The rows of T fall into 4 groups, which share some directions, and each row is roughly a mix of its group's hidden directions.
T (126 x 11):
[[  2  14 -13  11   7 -24  18 -16   3  -5 -14]
 [-15  -6  23   0  13  27  14  -4  -2  -2  -4]
 [  4   2  -8  16  -8 -16  10  31   0  -6  12]
 [  9  11  -4 -11  -3 -19 -20 -10  11  21  10]
 [ -1   9  14  -2  17  30   8   5   2  -5 -16]
 [ -4  22  -2  11   9   7  -2   5  25  15 -15]
 [-18   5 -15   7   5  -8  11 -25   6 -15 -12]
 [ -7  -6  14 -17  15  -1 -23   4 -12 -15  15]
 [ 11   3  10  -3  10  -2  10 -37   5  -5 -10]
 [ 19  -4   7   7  -2 -31   2   1 -12 -17   6]
 [-11  14  -1   1  -6 -20  19   1 -12 -12  23]
 [ -6 -11 -27  -5  -8  -4  18 -20  12   6  -1]
 [ 12 -20 -17 -12  -1 -22  -6 -15   5  12   2]
 [-11 -14  -6 -15   9  31  -2  -8   0   8 -13]
 [ -5  13  -9  14  -1   5  15  18  21   5 -21]
 [ -4   7 -22  24  -5  -9  16 -11   7  15  -7]
 [-22  -7  22 -16  10  14  -8   2  -2  16   5]
 [  1 -16 -15   3  -8  -5  -6   9 -24 -24   6]
 [-12 -24 -17   8   9   5   0 -24  10   2  -7]
 [  2  11  -4   6 -10 -10 -25  -7  14  17  19]
 [ -1  -7  -4   4 -12 -28  20   9 -14 -16   4]
 [ 14 -11   0 -16  18   9  -8  -3  -2   5 -29]
 [ -3  -7   7 -11  18  25 -10 -11   4  21   1]
 [  6  11  18   4  21  15 -19 -14 -10  -9  -4]
 [  4 -10  -7 -14  18  17 -13 -22 -14  -9   4]
 [-12  -7  19  -2  19  10  15 -25  -7  -2  -1]
 [ 14 -21  16  -3  -8  27  -1   7   5   6  10]
 [-15  -7  29   7  11  -3  -7  11   9   2 -19]
 [ 14 -12  -3   9  13  19 -12  15  13  18  -8]
 [ 28 -15   4   3 -13 -16  16   8   9  -6  -6]
 [-15  -4  -4  -2   7  11  -8   3  21  31  -5]
 [ 15  14   3  -1  13   3 -23  -3  17  18 -14]
 [-15  15  -6   5   3  20  -5  -1  23  20  -6]
 [ 20   5  30  -7  -9  13  -3   9  -3  -4 -12]
 [  6  -8  35 -11   4   8 -15   5 -11  -7  -2]
 [ 17  -6  19 -15   3  21 -15   6 -14   2   8]
 [-17  12  13   4   4 -19  17   8  -8  -9  21]
 [  3  -6   9  19  13  11 -11 -26   7 -11  14]
 [  9 -10 -19 -14  -8  21  -9  11  -4  17  14]
 [ 12 -15  24  -3 -11  -6  -7  25  -4  -9  -7]
 [-14  -8 -14  -8 -16 -10  15  19  20   1   8]
 [ -5 -12  -6  -3   5 -13  -3 -17 -28 -19   8]
 [-21   1 -12   7   5  21   0 -10  21  15  -6]
 [  6 -12 -20   1  -7  -6   5 -13  -1  30  13]
 [-10   7 -17  14  -8 -10  21 -19  12   2 -13]
 [  2  -8 -10  -6  14  12  -9 -30 -16   7  10]
 [  3   9 -21   9   5  -9  25  -3   5   5  23]
 [  3 -26 -15  -4  -2 -24   8  -6 -10  -7 -10]
 [  2  11  -7  21  19  12  -8 -20 -17   3  -4]
 [ -8  -7  22  -5   1  33   0  13   4   5   3]
 [  4 -21  20   2   7  21  17 -14  -6  -6   2]
 [-14   9 -14  -1   9  23 -25  -9  -3   7  -8]
 [ 15   8  -8  -6 -17  -6 -21  18  13  14   8]
 [ 17  -3   9  -8 -10 -23   1  10 -22 -13   9]
 [ 18  -4  -6  -7 -11 -20 -14  -8 -16 -11  17]
 [ 18 -10 -19   1 -17 -16 -12   7 -12 -12  10]
 [ 20  12 -15   1 -14 -20  -9   6  17  12   1]
 [  3 -16  14  -6   6  17   6  -7 -21 -22   7]
 [ 20 -26   7   1  -2   3   9 -19 -11  -9  10]
 [ -4 -10  15 -30 -13   2   7 -17   6 -12  -1]
 [ 13   1  -8  14   6   4   0  31  -3   4  21]
 [-23   5 -15  10  16 -12  14 -11  -5  -6 -17]
 [ 11  10  22   1   4  11  -8  22  -2 -17 -14]
 [ 19   2   5   9 -15 -16   6  19  14   9 -16]
 [  9   4  26  -9   0  20 -10  21  -8  -8   2]
 [ -5  -8  -8  -2 -20 -18  17  25   1   1  13]
 [  0  11  -5 -15   1   8  -2 -36 -11  -6   4]
 [  0 -14  -3 -13 -20 -10  -4   0 -21  -5  24]
 [ 11   7   1  20   4 -31  11   4   5 -11  -7]
 [-20   8   1   7  15  14  -4 -17 -19   0  17]
 [-10  -5 -17  10 -11 -29  19   6   2  -3  -2]
 [  5   6 -21   3  15  25 -14 -14   4  13  -2]
 [ 24  -3   6  -6   8  23 -22  -8  -8  -2  -5]
 [-10  25  -2 -10   4 -13 -18  -1  12  21   1]
 [-13   4  -2   7 -17 -25  15  13  17   5   1]
 [  3  18  -8  -5  -4 -28 -10  -6 -16 -15   6]
 [  3 -23   9  -4  -4  15  -3   2 -23 -18  13]
 [  0  -8  13 -11 -19 -24  22   2  -3  -9   6]
 [ -3  -1   4  -6  14  34 -13 -11   8   9  -7]
 [  5  -9 -12  10  -8 -17  23  20  15   8   6]
 [-28  -4  -2  -7  -6 -14   7  -9   0   8  25]
 [ 24 -17   5   6   2   8  -7  27   7   8  -3]
 [ 10  -4 -25  10  22  10 -11 -14  -9  -2  -8]
 [  6 -29   7   5   6  19  14 -13   8  11  -1]
 [-13 -10 -33  -2  10   1   4 -19   3  -4   4]
 [ 11  -6   2 -20 -12  18 -23  -1 -18  -5   1]
 [ 19   1  -6  18  20   7   1 -14  17   4 -15]
 [ 14  -1  17 -10  13  20 -19   5 -14 -12  -2]
 [-10 -15  15 -10  13   9   9  -3  16  26   1]
 [ 28 -14  10 -14 -12  -6  -8   5   0  19   2]
 [-11   2   3  -9   9  38  -3  -3   6   9  -8]
 [  6 -20 -11 -16  -1 -21 -13  12   6   9  14]
 [ -8 -21   1 -10   9  -2 -12 -23 -18   3  14]
 [-23   4 -19  -3   7 -19 -14  -3 -18  -7   0]
 [  3 -10  13 -15  -3  -4 -10 -17 -14  18  21]
 [ -8   2  12 -13   8  27  -2 -18 -13 -15   3]
 [ 15   5  12  -6 -14 -12 -16   3 -14  -4  26]
 [  2  -3 -10  -2 -20 -33   3   9  -9   0  12]
 [ -3  12 -16  22  -3  12  20 -16   3   7 -12]
 [ 11  -7  -6  -1  13  25 -15 -13  10  15 -14]
 [  6 -15 -22  -3  -2  14  -1   5  17  24  -6]
 [-16  12   6  -4  14  17 -21 -19  -8  -1  -9]
 [ 21  -3   5 -10   4 -23   6  13 -15 -10 -17]
 [  3 -20  11  -4  -9  27  -8  18  -6  -4  10]
 [  7  13   8 -16  -4  17 -26   3   1  18   9]
 [-28  -7 -19  -6   9   0   0  -7  -3  -3  23]
 [-13  -3   0 -13  -3  20 -23  17 -12  10   9]
 [ 27   4   1   8  -9  19   8  11   4   7 -20]
 [ -4   9 -18  16  -5  -5  14  21   4 -13 -19]
 [ 10  -4  20 -19 -24  12  15  -7   5   7  -2]
 [  7   1  22  -3  23  20 -16 -11  -6   2  -1]
 [-11 -11 -18  -8  14  12  -8 -14 -13   6  23]
 [ 12 -10   5 -25 -12  -3 -13   5 -23   0  12]
 [ 17   0  14  -6   5 -13   7 -32  -4   0  10]
 [  0 -13  -9   3   5 -16   5 -19 -24 -20   4]
 [ -8  13 -22  15   1 -13  14  10   5  -8 -20]
 [  2  29   1  -5   4 -20  -4 -10  16  15  -3]
 [-13   2  10  12   8  17  27   3  -3 -20  -3]
 [ -8   3  13  -9  -3  33  -6  -2  -9  -2  19]
 [-11   4   5  12  -6  -6  29  12  -9 -21   6]
 [ 22 -17   9   0 -17 -10   2  25   0  -7  -3]
 [ 27   7  23   5   4   7 -14   2 -11   2 -13]
 [  7  -7 -18  12  -2 -22  -4   9   3  26  10]
 [-12 -17 -11  16  -3 -16  22  -8  -2 -16   3]
 [ 22  15  -6  19   7   3 -13   4 -11 -20   1]
 [  9 -13   1  10  17  13   0  11  20  22  -6]]
In each list below, three rows fit none of the groups, and each other row fits one group, some only roughly. Which are they? Name them in the order they come.
    q_923: [-16   1 -23 -15  -5   1  -5  -6  -7   3  27]
    q_235: [ 12   8  17   7  -4 -11  -9  -4 -12 -29 -13]
    q_577: [ -4   5   7  -8 -11  22  21 -19   5 -11 -13]
    q_267: [ 19 -10   9 -11  -7 -12 -21  -8 -14  -3  18]
    q_282: [ -7   1 -15  -2 -10 -23  29  -6   7   4   9]
    q_369: [  3  18   5  -1  19   7   7 -32  -4  -6   7]
    q_339: [ 28  15  11  -3  -5  12   2  20   6  -6 -12]
    q_591: [ 21  -1  -9  19   7 -15 -13  19   2  12  -9]
    q_190: [ -3  -7   4  16  -7 -16  18  -2 -11 -24  16]
    q_26: [  3  -6  -8   6  19   4  -3  -8  17   9 -31]
    q_183: [ -2  22   1   7  -3 -14   1  -7 -20 -25   9]
    q_285: [ 22   1  11  -8   9  20 -11 -20   0  12  10]
    q_767: [  1  -9 -17  -5 -25 -19  18  -3   9  -6  -8]
 -> q_923, q_339, q_285
    q_333: [  8  -4 -15  -2   0 -16 -24 -11  -2  20 -16]
    q_335: [ -4 -13   6   9  19  25   4  -1  14  13 -14]
    q_421: [  1 -12  -7  -2 -16  16 -16  30   6   5   2]
    q_192: [  1  -6  15 -17   2  -1  21 -29   1   3   3]
    q_619: [  4  -1 -26   3 -10  -2  15  -1  19  -5 -22]
    q_390: [  8  19   6  -9  13  12  -7  13  12  14 -21]
    q_887: [ 19  -9  -6  -7  13  -5 -28  18  -7   2   6]
    q_498: [-29   7 -12   1  15   9   0  -9  -7 -18  12]
    q_515: [  0   6 -17 -14 -11  -5 -15   8  12  27  -7]
    q_562: [ 13   6   8   4 -13 -16  -5   1 -10 -29 -14]
    q_962: [ 18   1  25   6  12   5   0  -3 -14 -23   7]
    q_253: [  1  -8   5   2  11  18 -24 -18 -21   4   6]
 -> q_333, q_335, q_253
    q_318: [ -4 -14 -19  12   0 -24   1  23  -1   7   4]
    q_705: [ -7 -10 -26  -3  18  17  -6 -14 -10   0  11]
    q_452: [-12  21  13  18 -11  -6  10  21   6  -8  -6]
    q_195: [ 14   9  -2  -3  -9 -14 -21  11   6  27  -5]
    q_504: [ 12  -4  -4  -1   7  13  -4 -28  13   5 -23]
    q_53: [ 20  -3   0   9  22  23 -18   3   0  10   3]
    q_417: [ -9   6   4   5  19  16 -19 -24  -7  12   7]
    q_2: [  3   6  23   8  -2  -5 -15  17 -15 -23  -1]
    q_970: [16  7 -7  7 -7 -7  1  4 29 23 -7]
    q_176: [ 13   8 -11  25  -8  -6  11  19   8   7 -15]
    q_902: [-14 -11   0 -10 -11  -2   4  29   7  20  10]
    q_538: [ 22  13  11   8  17   8 -10 -15 -11 -16   2]
    q_649: [-18 -16   6  -5  10   8   2   4  18  27  -4]
    q_229: [  7  12   6   2  22  19  -8  -4 -13   2  23]
    q_516: [ -3  -1 -10  -2   5  10 -20 -14  20  25 -10]
 -> q_318, q_195, q_417
    q_824: [  3  -5 -19 -17 -15 -18 -13   8  -1  20  -6]
    q_775: [-10  -1   4  -6   5  13   0 -32 -17   6  14]
    q_225: [ 25   3   9  -1 -10   2   4  13  15  -8 -25]
    q_934: [ 23   3 -11   6 -18  -5  -7  20  18   9  -1]
    q_32: [  6   0  14  -6   7  23 -18 -14  12  16  13]
    q_981: [-12  -5 -13  22  -1  -6  12  20  10   3  20]
    q_503: [-18 -11 -13  -5  11  -8  24  -8  -4 -17 -12]
    q_935: [ -2  12  -7  -5 -17  -2 -20  28  -8  -8   7]
    q_223: [ -2   5 -21  27   2  -5  -2  23  11   2  -9]
    q_393: [-15  16   3  11 -11  15  25   5   9  -6 -14]
    q_884: [  2   9  28  -6   2   8  -3 -10  -7 -24 -14]
    q_3: [-21  19  11  16  -9 -17  15   1   9  -7  -7]
 -> q_32, q_981, q_503
    q_428: [ -5  -5 -23  -3  10  16   5 -30  -2   1  -5]
    q_953: [  2   8  10  13   7  37  -2 -11  -5   1   5]
    q_306: [ -6   0  -5 -16 -15  18 -19  -5   2  21  15]
    q_37: [  7   0   0 -10 -17 -26   8  18 -18  -6   7]
    q_427: [  6  10  18   1  15   9 -10   5 -21  -9  23]
    q_279: [ 14  -9  19 -14   3 -12  -8   7 -15   0  24]
    q_920: [-18  -6 -24  -4  -3   4  11   2  12  25   9]
    q_892: [ -6   0  25  -8   1   1 -10 -14  14  25   8]
    q_469: [ 26 -14   4 -22  -2  10  -6 -17  -1  -1 -11]
    q_697: [ -6 -26   2   3   2   9   5 -16 -14 -21  15]
    q_904: [  8   4  -8  30  13  -1  -5  18  13  -1 -13]
    q_462: [ 18 -12  -9 -15 -30  -7   4   8  -7  -6   4]
    q_680: [ 11   5  21  19  18   4 -17  11   0 -11 -11]
 -> q_953, q_279, q_892
    q_92: [  6 -10  22 -22 -18 -14  -4   3   4  12  11]
    q_560: [-15  18 -21   4  21  -5   1  -9   0   9 -17]
    q_64: [ 21 -20  14 -18 -19   2  -5   0   2  -1  12]
    q_714: [ -1  -5 -24  13   6 -30  -3 -10   6   9  -3]
    q_945: [-10   3 -16  -6  10  27 -19   0  -2  18   6]
    q_221: [-24   3  -9  -2 -14   1  25  -8  13 -12  -5]
    q_980: [ 12   0   2 -13 -18 -20 -12   9 -17   1  18]
    q_500: [ 16  -3 -11   6  -5  17  -3  29   4  16   5]
    q_602: [ 26  -5 -19  13  12   1 -14  14  -6   8  -9]
    q_782: [ 16   7  10  18   8   4 -21   9  -6 -19 -15]
    q_716: [  4  15  19  -4 -16  10  14   1   7 -17 -20]
    q_491: [  0 -21   6  -9   6   6 -10 -18   8  25  14]
    q_873: [-16  -4  -1  10 -10  21  -7   6  -8 -11  27]
 -> q_560, q_64, q_873
    q_374: [ -9   7  -6  -6   4 -13 -14 -24 -26  -9   3]
    q_312: [  8 -28  -3   2   3 -15   2 -16 -13 -19   5]
    q_208: [  8  -3  32 -18 -16  -2  -1  -5  -5   9   8]
    q_959: [-21  -1   3   0  17  -3  10 -18 -21 -16  -4]
    q_667: [  7 -12  -6 -12 -15 -17 -12 -10  -5  22  16]
    q_139: [-10  -8   5  18  13  20  19 -10   3 -18  -1]
    q_524: [  1  15   6   0  18  17   3  11  12   8 -26]
    q_137: [  0  -6 -11  15   9   2   1  -4  25  15 -23]
    q_4: [ 22  -3  20 -19   2   7 -15   1  -6 -13 -13]
    q_106: [  1  10 -12  15  -7   5  -5   9  26  24  -2]
 -> q_374, q_667, q_106
    q_382: [  7 -16 -14 -11 -16 -26 -10  -3 -11   3   9]
    q_315: [  5  18 -10  -5  -7  -6 -25  20 -16  -8  -2]
    q_240: [ -8  -8  -6  -8   6  25 -17 -17  13  16  -1]
    q_481: [-26  13  11   5   9  -3  -1 -23 -10 -13   6]
    q_129: [ 20  17   3   5  -2 -33   2  -1  -2  -4  -7]
    q_677: [  7  23  -1  11  24   3  -2 -23  -3 -10   3]
    q_615: [ 11   4  16 -12  -5   6 -17  -2  17  24  14]
    q_426: [-11  16   2  10   9  11  23  13  11  -2 -20]
    q_529: [ 12 -13  15 -14  12  17   0  -5 -20 -17  -4]
    q_403: [  0  13  30 -15  -2  18  -9   7  -4  -3  11]
    q_326: [-11  -5 -31   1 -17 -13  -9   9   0   3  13]
    q_401: [  1  -5 -20  -3   0 -15  -9  -1  16  19 -23]
    q_597: [ 24   4   9  11  16  -2 -21   3 -10  -6 -16]
 -> q_315, q_129, q_326
    q_881: [ 15  16 -20  -5  -5 -22 -10 -17  -8   5   5]
    q_760: [ -5  -1  25  -9  -1  -8 -14  19  -9   4  21]
    q_859: [-22  12  24   0  -4   0   2  21   3  -6  14]
    q_983: [ 14  19  16  -1 -19 -20   5   8 -11  -8   8]
    q_170: [-32   3  -1  -4  -8  -5   8  11   0  -5  23]
    q_196: [-16 -19  -2  -5 -17  -7   3  23  12  13  -8]
    q_558: [-11  12 -16  26   0  -3  12  20   7  -5  -9]
    q_631: [-19   6 -14  13  -5 -15  21  12  -6 -15   5]
    q_404: [ 14   3  21  -3   3   9 -14  29  -4  -9  -4]
    q_817: [  9  -8  -4 -11 -16  -3 -27  13 -13  -3  17]
 -> q_881, q_983, q_631
    q_122: [  8   8   5  14   9   5 -12  36  -2  -4  -2]
    q_227: [-23  16  19  -9   6  19  -7  15  -3  -1   1]
    q_212: [-11  -3   8  11  14  32   9 -13   4 -12   1]
    q_233: [ 12 -11   5  -7 -12 -21  -7  21   6  18  11]
    q_888: [ 16  -3 -18  11   4  19   4  22   7   3 -15]
    q_921: [ -3  -9  24  -9  13  27 -12  -2   6  -7   1]
    q_25: [ -9   9   7   3 -12 -10  19  28   3 -16  -3]
    q_924: [-12  -5  -3  10 -15  10   2  36  -1  -1  -4]
    q_24: [ 23 -12   7   5   4 -21 -14 -15 -10 -13   8]
    q_77: [ -6   8 -12   2 -12   3 -15  33  -7 -12  -1]
    q_948: [ 12 -13  -7 -25  -5  -4 -23  -4  -9  15  -1]
    q_526: [-20   9  -5   1 -19 -24  10   9  -7 -14   4]
    q_963: [-19   2   9   6   4  26  11  21   2  -6 -12]
    q_820: [  6  27  13  -6   6  13  -6  20  10  10 -11]
    q_51: [11 17  1 27 25  3 -6 -8  0 -7  2]
 -> q_921, q_25, q_924
    q_187: [  2   1  -1 -12 -14   0 -30  19  -8   0  17]
    q_67: [-29  12  13  -2  19   9   9 -10  -5  -2 -10]
    q_777: [  3   4  -3  25   4 -19  15  23  10  -5   3]
    q_356: [ -7 -31  -5 -16   1  15  -1 -13 -14  -5   5]
    q_613: [ 26 -11  13 -12   8  -2 -16  -7 -17 -10   4]
    q_721: [  3   4  14 -18 -16 -12   8  -8 -18 -18 -13]
    q_364: [  9  -4   3  -5   3   1  -9 -10  23  32   4]
    q_5: [ -2  12 -19  21   3  16  15   5   8  -5 -20]
    q_290: [ 16  10  10 -11 -12 -24  -6  18 -12   1   9]
    q_142: [-22   6 -17  13   5  16   7   9  -4  10  21]
    q_118: [ 12  10 -21   5   3  13 -30   3   4   8  -1]
    q_977: [-31  -1   4 -12  -1  -8  10 -13   0 -20   9]
    q_752: [ -4   6  -9 -11 -20 -10 -19   3   2  23  16]
    q_387: [-18 -11 -13  -5  -9 -17  12  -3  19  -2  21]
    q_245: [ 13  -9  -1 -12  -3  -1 -31 -16  -3  10  14]
 -> q_721, q_118, q_387
    q_742: [  4 -26   5   2  12  16 -12 -21   3  12  -2]
    q_961: [  8   7 -27  11  -7 -23   4   6  12   3 -11]
    q_569: [ 14  -6  19  18  16   3  -9  19   9  -1 -13]
    q_94: [  0  -6   5   3  -2   5   1   7 -28 -31   5]
    q_258: [ -6   3  19  -2  13   5 -16 -18 -24  -4  11]
    q_475: [ -2  -3 -10   0   2  -6   6 -41  -3   2  -7]
    q_853: [ -1  14  15  10 -15   9  17  19  12  -6 -15]
    q_605: [ 15 -18   7   8   0 -20  17  -2  -8 -16  15]
    q_21: [  3  15  -8  18  -1 -25  -2   3  22  11  -6]
    q_607: [  7 -10  13 -18 -26 -14   2  -3 -10 -16  -4]
    q_778: [  0   9 -36   7 -14  -5  -8  -6   4  -4 -11]
    q_171: [  3   7 -19   7 -11 -25  11  -4  15  16  -9]
 -> q_742, q_605, q_171
    q_199: [  3  14 -23  28   9   0  -7  13   6  -4  -5]
    q_189: [ 25 -18   6  -9 -11   1 -14  -8  -2   6  20]
    q_724: [ 14   5   5  -7  -7 -24  -6  -3 -23 -13  17]
    q_952: [-22 -10  -1  -1   2  31  17  -1  -2  -9  -4]
    q_964: [  7   0 -13  11  23  10 -20 -12 -20   2   4]
    q_992: [  7  -6  -6  25   1 -30   8   3  -9 -11   0]
    q_567: [-1  4  8  6 15 31 10 11 -5 13 14]
    q_982: [-12 -29  -9  -6  -5   4   4 -16 -15 -11  11]
    q_331: [ -7   7  24 -18   6  11 -16  -8   2  16  13]
    q_496: [  9 -16  11 -23   3 -12 -12 -24  -3  -5   0]
 -> q_724, q_992, q_567
    q_379: [-22  11  -1  -5  -3 -17  10  25  -4 -13  -8]
    q_939: [  0 -20  -9 -27  -2  10  -6  11  -2   0  20]
    q_969: [ 21   0  -8   4 -17   1  -8  16  24  15   2]
    q_601: [ 29   4   0 -11  -5   3 -26   6  -9  -8   6]
    q_449: [  5 -29  -5 -15   6  14  -9 -18 -12   0  -5]
    q_158: [  8  12  23   9  10   5  16  12  -7 -22  -5]
    q_906: [  9  -4 -10  -3 -29 -21   6   6  -6 -17  -5]
    q_988: [-17  12   3  12  28  14   3 -10   4   9  10]
    q_617: [ 21  -2  15 -12  -9  -4  -7 -10 -17 -13  20]
    q_713: [ 19  18  16  -4  -7   8   2   8  11  12 -22]
 -> q_379, q_601, q_713
